128 stands for zero in the data rows.
Here are some points, one per row:
tensor([113, 127, 151, 000, 111, 132, 132, 132, 154, 151, 118, 171, 119, 143,
        098, 042, 134, 080, 084, 121, 110, 158, 171, 144, 124, 134, 089, 156,
        146, 121, 141, 158, 121])
tensor([097, 142, 154, 113, 099, 062, 122, 193, 166, 164, 110, 079, 133, 155,
        171, 043, 167, 128, 128, 106, 114, 099, 077, 231, 096, 074, 103, 153,
        160, 110, 109, 138, 037])
tensor([116, 086, 118, 165, 106, 135, 068, 124, 127, 060, 138, 114, 171, 100,
        138, 137, 177, 055, 106, 131, 206, 073, 117, 125, 150, 141, 096, 034,
        197, 158, 130, 083, 110])
tensor([091, 081, 142, 101, 175, 128, 101, 164, 175, 166, 132, 126, 131, 103,
        170, 208, 072, 167, 053, 086, 132, 178, 148, 054, 091, 127, 148, 127,
        088, 147, 070, 125, 088])
tensor([146, 107, 110, 154, 156, 179, 109, 141, 097, 103, 105, 153, 190, 091,
        150, 084, 111, 150, 057, 118, 100, 091, 079, 132, 153, 104, 144, 187,
        121, 156, 174, 037, 103])
tensor([089, 192, 074, 123, 158, 183, 174, 121, 111, 148, 115, 132, 181, 117,
        131, 078, 128, 122, 150, 160, 207, 106, 109, 128, 088, 142, 133, 060,
        053, 182, 137, 131, 160])
tensor([106, 104, 170, 089, 131, 145, 145, 151, 126, 119, 172, 031, 204, 126,
        134, 127, 111, 124, 139, 125, 169, 151, 102, 162, 225, 126, 144, 079,
        140, 159, 129, 196, 157])
tensor([056, 087, 065, 167, 195, 062, 158, 132, 073, 119, 123, 150, 149, 134,
        113, 103, 083, 196, 175, 190, 084, 167, 096, 128, 119, 130, 000, 091,
        167, 132, 080, 100, 162])
tensor([145, 119, 161, 149, 145, 171, 137, 110, 179, 154, 143, 134, 155, 115,
        038, 088, 175, 147, 089, 085, 043, 163, 126, 060, 151, 120, 114, 110,
        171, 142, 115, 105, 186])
tensor([139, 175, 121, 156, 103, 145, 160, 125, 166, 131, 098, 064, 126, 102,
        132, 188, 165, 110, 132, 156, 163, 053, 120, 069, 042, 136, 120, 188,
        121, 146, 067, 128, 151])
tensor([159, 138, 156, 190, 099, 133, 134, 122, 030, 126, 109, 172, 147, 145,
        109, 172, 198, 146, 056, 117, 150, 143, 124, 147, 109, 159, 138, 168,
        153, 081, 053, 191, 094])
tensor([083, 156, 136, 170, 155, 149, 111, 128, 151, 103, 122, 130, 117, 155,
        136, 165, 108, 126, 042, 147, 146, 121, 178, 127, 116, 234, 096, 179,
        149, 110, 255, 110, 084])
tensor([088, 161, 109, 104, 106, 118, 000, 079, 156, 146, 102, 079, 188, 119,
        129, 202, 129, 162, 141, 104, 117, 154, 063, 156, 159, 134, 121, 118,
        092, 075, 133, 120, 139])
tensor([171, 067, 152, 142, 113, 103, 187, 150, 210, 106, 037, 117, 160, 138,
        032, 152, 107, 104, 153, 151, 141, 123, 062, 188, 106, 160, 157, 127,
        098, 044, 128, 180, 121])
tensor([048, 126, 162, 098, 065, 128, 130, 201, 121, 084, 177, 142, 135, 156,
        122, 138, 128, 133, 250, 065, 132, 120, 171, 140, 091, 109, 086, 083,
        128, 118, 189, 123, 126])
tensor([100, 152, 115, 113, 119, 093, 144, 054, 191, 128, 171, 204, 046, 154,
        118, 151, 167, 122, 131, 141, 138, 101, 061, 075, 182, 104, 126, 144,
        183, 143, 100, 116, 086])
tensor([153, 138, 105, 143, 120, 131, 204, 148, 132, 121, 142, 099, 116, 110,
        124, 098, 081, 103, 104, 137, 175, 124, 114, 088, 255, 129, 091, 091,
        090, 117, 137, 134, 128])
tensor([121, 170, 105, 124, 125, 204, 126, 105, 153, 141, 120, 123, 156, 093,
        080, 108, 135, 130, 193, 091, 102, 146, 190, 129, 132, 128, 173, 143,
        133, 130, 113, 056, 135])
tensor([203, 162, 122, 135, 092, 125, 139, 180, 085, 144, 215, 106, 094, 106,
        151, 119, 171, 169, 070, 115, 113, 180, 090, 139, 120, 181, 114, 072,
        105, 131, 107, 124, 079])
tensor([166, 159, 139, 131, 160, 152, 099, 128, 117, 163, 150, 131, 162, 077,
        179, 142, 099, 146, 166, 110, 147, 107, 132, 108, 122, 131, 138, 121,
        255, 114, 151, 255, 145])
tensor([147, 148, 166, 105, 068, 176, 106, 191, 146, 108, 076, 184, 040, 113,
        141, 126, 097, 136, 100, 144, 198, 140, 050, 152, 075, 147, 084, 136,
        144, 182, 117, 120, 255])
tensor([100, 154, 142, 210, 131, 144, 015, 153, 142, 117, 138, 096, 103, 139,
        093, 100, 091, 086, 096, 206, 109, 130, 210, 098, 105, 023, 104, 142,
        144, 132, 100, 138, 146])
tensor([099, 090, 154, 065, 113, 073, 177, 134, 020, 159, 204, 119, 150, 097,
        111, 183, 140, 111, 135, 173, 155, 112, 152, 111, 062, 132, 143, 111,
        151, 113, 134, 092, 120])
tensor([109, 189, 161, 087, 105, 057, 125, 074, 124, 071, 092, 124, 150, 069,
        091, 109, 113, 067, 131, 221, 102, 181, 073, 161, 105, 172, 095, 153,
        118, 162, 103, 164, 102])
tensor([085, 089, 150, 138, 054, 155, 150, 148, 168, 139, 135, 150, 079, 062,
        182, 161, 083, 182, 121, 079, 087, 015, 185, 191, 149, 136, 108, 110,
        134, 106, 056, 092, 121])
tensor([255, 195, 124, 116, 130, 090, 112, 255, 167, 115, 152, 143, 155, 162,
        147, 132, 121, 105, 158, 155, 119, 165, 157, 104, 141, 122, 114, 111,
        129, 082, 121, 069, 152])
tensor([145, 143, 141, 139, 097, 089, 156, 075, 143, 159, 109, 114, 089, 129,
        201, 126, 138, 113, 180, 149, 140, 213, 089, 162, 141, 105, 153, 137,
        182, 152, 188, 052, 125])
tensor([144, 116, 166, 135, 241, 000, 112, 120, 131, 129, 111, 151, 124, 153,
        188, 136, 171, 102, 076, 105, 106, 048, 184, 134, 140, 126, 135, 104,
        109, 138, 148, 134, 230])
tensor([093, 139, 116, 145, 148, 175, 146, 146, 118, 122, 204, 153, 067, 149,
        104, 118, 069, 124, 089, 127, 128, 067, 082, 111, 115, 068, 141, 105,
        125, 085, 160, 171, 071])
tensor([170, 064, 143, 139, 166, 146, 073, 131, 074, 134, 046, 156, 063, 124,
        128, 093, 114, 112, 184, 091, 140, 110, 088, 052, 138, 180, 171, 084,
        124, 125, 126, 140, 080])
tensor([129, 123, 122, 128, 202, 174, 103, 104, 106, 136, 192, 009, 060, 157,
        139, 092, 139, 078, 190, 091, 157, 093, 127, 137, 123, 212, 057, 227,
        093, 118, 117, 120, 153])
tensor([128, 153, 134, 195, 125, 060, 101, 186, 148, 092, 150, 132, 127, 159,
        145, 088, 112, 149, 155, 154, 142, 133, 161, 144, 147, 140, 243, 163,
        104, 205, 123, 174, 075])
tensor([120, 127, 067, 183, 127, 148, 106, 078, 066, 153, 113, 162, 182, 122,
        107, 098, 154, 168, 093, 105, 158, 101, 193, 130, 142, 145, 195, 120,
        090, 047, 175, 118, 236])
tensor([118, 094, 136, 113, 097, 097, 103, 101, 155, 155, 134, 107, 125, 122,
        142, 020, 154, 255, 157, 164, 194, 148, 122, 056, 067, 121, 153, 113,
        114, 098, 169, 139, 121])
tensor([155, 154, 144, 143, 151, 178, 163, 070, 105, 044, 076, 146, 111, 105,
        206, 136, 178, 174, 129, 138, 134, 150, 202, 128, 136, 085, 024, 120,
        087, 080, 163, 169, 092])
tensor([178, 093, 237, 175, 132, 169, 109, 038, 137, 192, 159, 164, 109, 108,
        162, 155, 166, 084, 144, 176, 146, 115, 137, 109, 121, 082, 132, 111,
        071, 145, 144, 136, 201])
tensor([223, 151, 056, 122, 169, 103, 097, 081, 134, 150, 180, 119, 097, 109,
        026, 172, 167, 172, 105, 112, 146, 069, 140, 179, 094, 119, 108, 038,
        124, 138, 174, 083, 094])
tensor([065, 127, 127, 108, 133, 155, 164, 191, 113, 132, 096, 103, 110, 170,
        171, 161, 130, 106, 112, 101, 129, 175, 083, 149, 115, 093, 131, 117,
        131, 141, 174, 123, 119])
tensor([171, 089, 092, 177, 074, 165, 103, 144, 109, 160, 128, 168, 206, 195,
        193, 127, 109, 119, 164, 142, 021, 057, 091, 102, 111, 165, 063, 127,
        093, 145, 167, 157, 121])
tensor([129, 141, 176, 130, 056, 092, 168, 083, 045, 126, 047, 021, 153, 148,
        135, 120, 082, 168, 104, 126, 106, 137, 191, 082, 143, 152, 116, 095,
        145, 212, 149, 100, 102])
tensor([084, 158, 152, 122, 086, 071, 142, 124, 097, 144, 134, 122, 140, 112,
        117, 168, 130, 137, 116, 164, 126, 159, 123, 115, 228, 122, 154, 183,
        106, 065, 167, 116, 172])
tensor([121, 059, 088, 098, 142, 138, 129, 173, 139, 043, 124, 156, 160, 110,
        090, 191, 243, 175, 156, 128, 109, 125, 140, 087, 188, 131, 133, 218,
        144, 204, 173, 129, 137])
tensor([174, 125, 049, 083, 120, 146, 128, 085, 165, 163, 093, 138, 105, 170,
        105, 173, 045, 125, 142, 155, 109, 119, 188, 154, 136, 153, 148, 113,
        118, 174, 155, 164, 125])
tensor([151, 103, 153, 076, 141, 138, 133, 090, 126, 000, 152, 104, 093, 122,
        156, 086, 116, 121, 103, 123, 090, 115, 091, 136, 092, 104, 234, 094,
        135, 081, 088, 107, 141])
tensor([082, 203, 112, 111, 118, 137, 128, 119, 139, 151, 115, 220, 142, 125,
        167, 117, 147, 088, 129, 052, 101, 111, 139, 106, 145, 192, 130, 046,
        110, 149, 086, 138, 104])
There is one direction along which these points spread out most. Take the direction at right angles to it along which they spread out most. Then take the direction at right angles to both along which they spread out most. Go by this last direction. How far along it is each point below, from 0 to 99? The average is 50, and the first point in the table lies past the average. One standard deviation of the points above along it is 16.
tensor([157, 052, 114, 139, 147, 146, 120, 115, 133, 134, 153, 160, 203, 127,
        113, 093, 083, 118, 094, 148, 235, 152, 184, 183, 121, 130, 088, 140,
        129, 156, 095, 119, 114]) 48
tensor([114, 126, 121, 167, 168, 115, 225, 127, 145, 161, 107, 096, 178, 130,
        131, 118, 105, 098, 146, 115, 083, 131, 135, 079, 056, 167, 171, 123,
        144, 088, 149, 108, 134]) 45
tensor([147, 126, 179, 085, 180, 202, 131, 103, 109, 140, 129, 152, 142, 255,
        154, 172, 161, 144, 149, 183, 175, 136, 135, 162, 158, 125, 154, 118,
        160, 106, 045, 057, 095]) 58
tensor([090, 077, 118, 134, 122, 136, 119, 172, 084, 171, 073, 111, 064, 154,
        061, 128, 148, 138, 115, 170, 075, 123, 145, 189, 139, 118, 147, 059,
        113, 151, 146, 148, 141]) 44
tensor([160, 084, 126, 162, 042, 057, 138, 092, 134, 097, 167, 171, 131, 146,
        135, 128, 062, 081, 159, 046, 136, 189, 122, 118, 112, 088, 088, 157,
        112, 133, 142, 144, 109]) 48
tensor([165, 150, 100, 118, 175, 131, 137, 128, 059, 122, 123, 166, 120, 117,
        130, 187, 087, 153, 134, 080, 124, 140, 097, 170, 083, 079, 152, 162,
        119, 186, 151, 116, 160]) 51
tensor([104, 109, 124, 209, 184, 142, 186, 111, 181, 127, 105, 107, 110, 112,
        094, 107, 165, 086, 122, 073, 127, 201, 155, 222, 122, 095, 141, 142,
        130, 157, 134, 168, 111]) 59
tensor([129, 083, 000, 092, 078, 110, 131, 108, 128, 124, 120, 087, 089, 158,
        191, 119, 134, 100, 117, 142, 147, 144, 154, 120, 134, 126, 142, 164,
        176, 105, 088, 153, 163]) 53
tensor([142, 150, 119, 080, 129, 110, 138, 130, 100, 138, 111, 100, 165, 181,
        084, 140, 106, 120, 115, 089, 147, 074, 103, 064, 131, 000, 108, 172,
        103, 149, 144, 159, 107]) 49
tensor([127, 188, 161, 139, 135, 109, 151, 097, 136, 114, 161, 146, 125, 170,
        086, 111, 075, 206, 143, 110, 138, 083, 111, 169, 159, 164, 118, 166,
        138, 167, 108, 156, 147]) 50
tensor([108, 081, 141, 127, 114, 136, 130, 107, 145, 128, 248, 109, 121, 106,
        153, 155, 130, 124, 120, 183, 052, 170, 105, 151, 120, 132, 136, 153,
        094, 151, 136, 183, 118]) 54
tensor([175, 121, 140, 082, 173, 147, 117, 157, 079, 178, 093, 175, 086, 013,
        161, 121, 121, 105, 168, 187, 121, 086, 131, 164, 192, 098, 128, 151,
        124, 096, 108, 119, 089]) 59
